Each path below is one point turned by a fixed rotation once a step. After each direction that follows a path, write how fast that rotation turns it, in degrees per step (0 if it stays still).
Each turn is a multiple of 5 degrees from 10 to 175, or 0.
Each row of a path follows its step; steps can be skipped.
path 1
step 0: [ 6.49  0.75 -0.88 -0.27 -1.19  1.47 -1.06  1.64 -0.93  2.75 -1.85  0.00
 -1.73  4.93 -0.06  1.72  1.06 -1.75 -1.63 -0.85  1.45 -2.68 -0.62 -4.41
 -0.12  2.34  0.75  2.65  2.83  0.97 -3.73 -1.15 -0.06  1.74 -3.49 -1.07
 -1.74  2.32 -5.30 -4.16  3.75 -0.68 -1.30 -2.29 -2.02 -1.86  1.37]
step 1: [ 1.29 -0.46 -2.09  1.22  2.13 -2.38 -0.14 -3.68 -1.85  2.22 -0.27 -3.84
 -4.80  0.57  3.86 -0.38  3.14  1.10 -2.01  1.45  3.27 -1.96  2.03 -2.89
  3.65  0.85  1.82  0.83  0.28  6.40 -4.28  1.73  1.78 -0.48 -1.69 -1.51
 -4.91  0.13 -1.56  0.29 -1.07  0.64  1.35 -2.87  1.60 -0.59  2.51]
step 2: [ 4.55 -0.79 -1.47  4.15  3.00  1.57  1.10  0.33 -2.50  1.28 -0.73  1.02
 -3.74  0.75  0.78 -0.95  2.78  0.15 -4.60  1.89  0.81  1.33  0.73  2.19
 -0.95  1.96  6.63  0.44  2.49  1.43 -1.67 -1.33  0.56  3.27  0.47  0.67
 -0.18  0.53 -3.10  2.65 -1.21  0.90  5.87 -0.39  2.14  2.49 -2.85]
step 3: [ 8.34 -3.01 -0.64 -0.45 -3.52  1.95 -0.97 -2.03 -2.43  4.86  0.75 -0.87
  0.04  2.32  0.59  3.30  0.38 -1.69 -2.58 -1.37 -0.63 -1.20 -0.12 -3.98
 -1.75  0.27 -0.16 -1.71  2.76 -0.24 -3.47 -0.70 -3.36  0.47 -1.87 -1.62
  0.84  1.53 -2.77  0.49 -0.85  3.87  1.34 -2.95  0.35  3.53 -2.21]
step 6: [ 4.77  0.76 -0.64 -0.61 -1.06  2.82 -1.08  0.34 -1.92  4.26 -2.11  3.96
 -3.09  0.06 -0.75 -0.23  3.19 -1.58  0.22 -2.03 -2.59 -0.58  2.70 -0.26
  4.08  0.78  1.81 -4.03  0.98 -1.09 -5.85  0.70 -0.48  1.85 -0.43 -3.67
  1.26  3.54 -3.52  0.17 -0.34  2.16  5.25 -1.51  0.45  0.44 -1.01]
step 7: [ 2.45 -0.65 -1.80  2.26 -0.59 -2.23 -1.08 -5.61  0.08  4.48  3.54 -0.23
 -0.35  1.98  2.31  0.22  3.96 -3.76 -2.13 -1.68  0.36 -3.19  3.03  1.49
  2.47  1.20 -4.98  2.54  1.60  3.65 -1.81  1.23 -1.02  0.11 -1.75  0.49
  2.70  2.83 -1.54 -0.43  1.63  2.16  2.61 -2.25  1.59  1.22 -3.30]
step 8: [ 1.04  0.25 -5.93  4.87 -2.59 -3.66  4.07 -3.57  0.89 -1.25  0.01  4.08
 -0.34  2.06 -1.29 -3.71  1.04 -0.37 -1.81  0.98  2.23 -1.80 -1.81 -0.68
 -0.38 -0.92  1.67 -0.86  4.69  3.08 -3.64 -2.42 -3.24  1.19 -2.24  1.38
  0.50  0.49 -3.62 -1.00  0.29 -0.98  3.18 -1.01  2.00  0.88  0.20]
step 10: [ 2.49  0.47  0.67 -0.54  0.40 -1.55  1.58 -2.60 -1.96  1.39  3.63  0.24
 -3.89  0.07  1.30  2.14 -1.17 -4.72  1.15  0.00 -1.90 -3.31  2.35  1.04
  2.83  1.95 -1.94 -2.03  3.08  3.63 -3.54  2.85  2.05  0.36 -0.55 -0.78
  3.06  2.61 -6.05  2.74  1.15  0.20  2.44  3.79  3.33 -1.57 -1.72]
step 11: [ 1.47  0.22 -3.33  1.79 -0.14 -1.74  2.66  1.49  0.20  1.58 -0.15  1.07
  1.73  6.35 -1.16 -1.93  2.17 -2.69 -0.97 -0.73 -0.62 -4.04  0.40 -0.23
 -0.26  4.29 -0.44  0.65  3.50  4.78  0.95 -1.56  0.91  1.08 -3.02  1.38
 -1.37  2.84 -5.21 -5.59  2.00  1.85  2.36  0.98  2.39  0.34 -1.43]
step 12: [ 2.44  1.42 -3.55 -0.93 -1.92 -1.22  0.64 -0.44  3.14  1.18  1.36  0.56
  0.25  3.25 -1.80 -0.75  1.92  1.75 -3.17  1.29 -0.01 -1.64 -0.69 -3.46
  3.04 -0.25  4.24 -0.39  0.42  4.32 -6.38  4.86 -2.24  2.29 -2.69 -1.99
 -3.46  1.43 -2.31 -0.99 -0.97  1.12  1.67 -2.43  1.81 -4.32  1.94]
[-0.87 -0.50 -0.83  1.12  0.24 -1.86 -0.04 -0.04 -0.03 -1.02 -0.54 -0.29
  0.66  0.00 -0.08 -1.18  1.00 -0.66 -0.02  0.59 -0.17 -0.98  0.34 -0.76
  0.15 -0.47  0.93 -0.99  0.06  0.59  1.22 -0.24  1.15  0.29  0.05  1.02
 -1.56 -0.77  0.61 -0.59 -1.02  0.09  0.78  0.37  0.00  0.64 -0.21] => 110
[-0.28 -1.49 -0.25 -0.10 -0.58  0.31 -0.89 -0.32  0.86  0.77  0.00 -0.91
  2.14  1.37  0.22  0.27  0.89  0.10  0.00  0.55  0.39  0.19 -0.51  0.46
  0.04 -0.64 -0.74 -0.31  0.49 -1.03  0.27  0.12 -1.38  0.56 -0.13  1.51
 -0.16 -0.32 -1.24 -0.14  0.76  0.59  0.35  0.34  0.27 -1.08 -0.57] => 90
[ 0.42  0.17 -0.04  0.25  0.26  1.17  0.29  1.09  0.76  0.67  0.08 -0.46
 -0.77 -0.38  0.95 -0.04  0.87  0.68  0.37  1.17  0.47  1.24 -0.47 -0.15
  0.97 -0.72 -0.24 -1.48  0.04  0.14 -0.51 -0.16  1.51 -0.17  0.97 -0.46
  1.01 -1.68  0.12  0.14 -0.19  0.20  0.97  1.39  0.80  0.00 -0.02] => 95
[ 0.47  1.37  0.06  0.61 -0.78 -0.55 -0.46  0.23  1.18 -0.18  0.33 -0.80
  0.50 -0.34 -0.48  0.68  0.23  0.60 -0.92 -1.02 -0.47  0.49 -1.63 -0.20
  0.17  0.07  0.23  0.72  1.54  0.62  0.45 -0.14 -0.69 -0.84  0.03 -0.48
  0.21  0.61  1.49 -0.09 -1.00  1.04  1.13  0.27 -0.06 -0.33 -1.45] => 80
[-0.63  1.00  0.23  0.49 -0.14  0.59  0.20 -0.25 -0.25  0.52 -0.76  0.16
 -1.14  1.72 -1.18 -1.64 -0.65 -0.37  0.10  0.31  0.03  1.14 -1.09  0.11
 -2.02  0.81 -0.08 -0.29  0.97 -0.55 -0.57 -0.11  0.43 -0.06  0.30  1.65
  0.28  0.08 -0.04 -0.53 -0.26  0.38 -0.23  0.19  0.30  0.86 -0.24] => 125
[ 0.68 -0.13 -0.73  0.63  0.92 -0.07  1.64  0.60 -0.47 -0.78 -0.87  0.35
  0.39  0.07 -0.41  0.20 -1.00  0.71  1.25  1.69  0.55 -0.13  0.61  0.95
 -0.16 -0.50  0.33  1.57  0.95  0.40  1.05 -1.48 -0.70  0.10 -0.11 -0.19
  0.78  0.09 -0.27 -0.02  0.74  0.34  0.49  0.39  0.39  0.27 -1.00] => 125
path 2
step 0: [ 0.60  3.91  0.62 -1.25  1.42 -2.34  3.06  0.20 -1.38 -2.95 -2.10 -3.32
 -2.40  1.52 -2.48  1.15  1.41 -2.06  2.17 -0.66 -0.94 -2.16 -4.33  1.17
  1.04 -2.23  2.83 -1.88  1.18 -5.09 -1.21 -3.83  0.97  1.78  1.22 -5.45
  1.27 -1.75  0.24 -3.44 -0.52  1.60  3.46  4.19 -0.56  3.09  0.22]
step 1: [-2.60  1.48  0.70  0.35 -1.33  2.02  2.50 -2.80 -1.55 -0.13 -2.27 -2.43
 -0.13 -1.79  1.68 -2.48 -6.02 -1.47  1.81 -1.75  0.91 -1.68 -5.64 -1.50
  2.62 -1.27  1.07 -0.06 -0.90  1.13  1.97 -5.91  0.51  1.78  0.53 -0.29
  0.17  3.68  2.82 -4.33 -1.91 -2.72 -1.60  2.95  1.12  3.08 -2.97]
step 2: [-3.22  4.07  2.14 -3.66 -3.74  0.06  1.44  2.02 -2.23  0.73 -0.75 -3.18
  2.91 -1.51 -4.84 -1.02 -1.64 -1.57 -1.01  0.95  0.98  2.29 -2.10  0.27
  0.85 -1.70 -0.26  2.06 -0.47 -3.06  0.47 -1.46  2.86 -0.14 -0.88  1.11
 -7.10  0.56  1.93 -3.12  4.62 -2.44  1.80  3.29  1.90  1.44  0.79]
step 3: [-4.55  0.43 -0.39 -2.68  2.17  0.24  5.06 -1.55  1.84 -4.98  0.07 -0.44
  0.70  0.23 -2.45 -1.46  0.68 -0.28 -0.17 -1.50  2.50 -1.53 -3.13  1.43
  2.84 -0.53  3.24 -1.76  0.90 -0.58 -2.19  1.52  1.96  1.06 -2.64  2.08
  1.56 -0.74  4.23 -5.99  3.63  0.00  5.44  0.93 -0.74  1.42 -0.82]
step 4: [-2.43 -0.54  3.31 -1.91 -2.18 -2.08  4.80  0.59 -0.96 -4.72 -0.12  2.72
 -1.41  0.47 -1.98  3.79 -2.19 -0.49  5.02  0.58  3.71 -2.15 -3.41 -0.73
  1.80 -3.90 -1.46 -2.29 -2.46  0.43 -0.69 -2.91  1.56  2.46  0.14 -3.51
 -0.09 -0.95  0.34 -1.05 -1.14 -3.70  1.08  2.78  3.70  1.91  0.00]
step 5: [-4.82 -0.90  1.00 -0.33 -1.10  0.80  2.56 -0.95 -2.47  1.46  5.36 -1.81
  0.44  0.47 -3.50 -3.28 -3.22  0.21  0.18  2.21 -0.01 -3.56 -2.78  0.46
  3.01 -3.72  2.18  1.88 -1.18  0.59  0.04 -3.92  5.34  1.48  1.41 -0.87
 -0.88  4.57  2.15 -1.20  1.73 -2.49 -0.60 -1.03 -0.63  1.18  3.38]
step 6: [-3.05  0.85  0.60 -2.05 -4.88 -0.97  5.95  2.42  0.80 -0.19  0.67 -2.16
 -2.06 -3.22 -5.22 -0.69  0.13  1.63 -0.37 -0.59 -2.27 -0.78 -3.65  2.74
 -1.53 -0.14  3.82  0.53 -0.25 -3.59 -1.16  0.42  2.22 -4.51 -1.16 -1.73
 -0.26 -1.27 -0.45 -4.98 -0.50  0.44  2.34  2.01  0.91  2.58  2.67]
step 8: [-4.60  1.22  1.47 -0.73  0.81  1.09  1.26 -2.02 -4.61 -0.18  0.05 -2.24
  3.59 -3.01 -0.55  3.72 -1.97 -1.94  0.85  1.76 -0.35 -0.95 -6.38  0.45
  1.86 -5.65  0.43 -0.77 -4.26 -2.60  2.03 -3.91  1.59 -1.65 -1.76 -1.52
 -1.65 -0.11 -2.10  0.94  1.56 -1.27  1.95  1.91  3.05 -0.84  0.44]
step 9: [-2.57 -1.66 -1.62 -1.77 -2.56 -0.04  2.03  1.55  2.81 -0.03  1.32 -0.84
  1.61 -2.22 -1.18 -0.89 -2.10 -2.71 -1.52  0.17  2.97  2.68 -6.66  1.12
 -0.44 -3.69  4.73  4.36  0.40 -0.93  0.99 -1.20  4.53 -0.34 -2.51  1.82
  3.17  3.05  3.51 -1.62  2.56 -0.93  2.63  2.08 -1.81 -0.83  1.44]
step 12: [-1.27 -1.67  2.39 -2.38 -3.22  0.06  3.55  2.77  1.07  6.07  1.60 -1.25
 -1.04 -3.12 -3.80  1.27 -3.86 -0.14  2.16 -0.31 -0.11  0.67 -5.49  0.05
  3.69 -3.78 -1.46 -0.47 -0.91 -3.91  1.97 -1.98 -1.83 -0.97 -2.11  1.93
 -0.78  2.63 -0.39 -3.20  1.79 -0.54  1.58 -0.73  2.75  1.69  2.44]
[ 0.23  0.10  0.51 -0.71  0.22  1.65 -0.22  0.42  1.44  0.24  0.21 -0.33
  0.06 -0.05 -1.94  0.11 -1.50 -0.08 -0.84  0.62 -0.19  1.11 -0.33  0.62
  0.68  0.03  1.15 -0.38 -0.43 -0.50  0.67  0.48  0.60  0.03  0.36  0.34
 -1.36  0.78 -0.89  1.10  0.52  0.44 -0.39 -0.94 -0.79 -0.62  0.17] => 110
[ 0.46  0.06  0.01  0.12 -1.16  0.20  0.19  0.09 -0.56 -0.20  0.39  0.19
  0.71 -0.16  0.66 -0.73 -0.54  0.16 -0.05  0.50  0.11  0.79  0.85 -0.10
 -1.20  1.58  0.56  1.23 -0.56  0.74 -0.20  0.61  0.48 -1.21  0.04 -0.86
 -0.58  0.69 -1.01 -2.21  1.31 -0.80  0.30  0.08 -1.14 -0.20  0.02] => 95
[ 0.81 -0.99  0.80  0.18 -1.42 -0.06  0.37  0.74  2.05 -0.02 -1.23  0.52
 -0.33 -0.78  0.03  0.78 -0.79  0.02  0.69 -1.00  0.93  0.63 -0.52 -0.06
 -0.96  0.07 -1.33  0.32  0.44  0.77  0.36 -0.02  0.34 -0.47  0.60  0.56
  0.37  0.78  0.58  0.38  0.12 -0.92 -0.76 -0.09  0.63  1.31 -0.34] => 135
[-1.12  0.49 -0.84  0.35 -0.04  0.31  1.73 -0.05 -0.12 -0.66 -0.90  0.85
 -0.58  1.12 -0.49  0.97  1.45  0.07 -1.16 -1.27  0.60  0.19  0.74 -0.23
 -0.98  0.11  0.32 -0.95  0.40  0.42  0.57  0.50 -0.34 -0.03  0.31 -0.39
 -0.68  0.81 -0.62  0.38  0.57  1.15  1.05 -0.25 -0.55  1.07 -0.42] => 100
[ 0.30 -1.77 -0.17  0.31 -0.11  0.70 -0.45 -1.18  0.13 -0.67 -0.30  0.28
 -0.20  1.09  0.86 -1.14  0.60 -0.10  0.09  0.40 -0.29  0.60 -0.26 -0.73
  0.22 -0.01  1.27  0.46  1.33  0.30 -0.15  0.16  1.70  0.71  1.18  0.56
 -0.19  1.43  1.36 -0.03 -0.27  0.71  0.62  0.31  0.63 -0.66  0.12] => 175
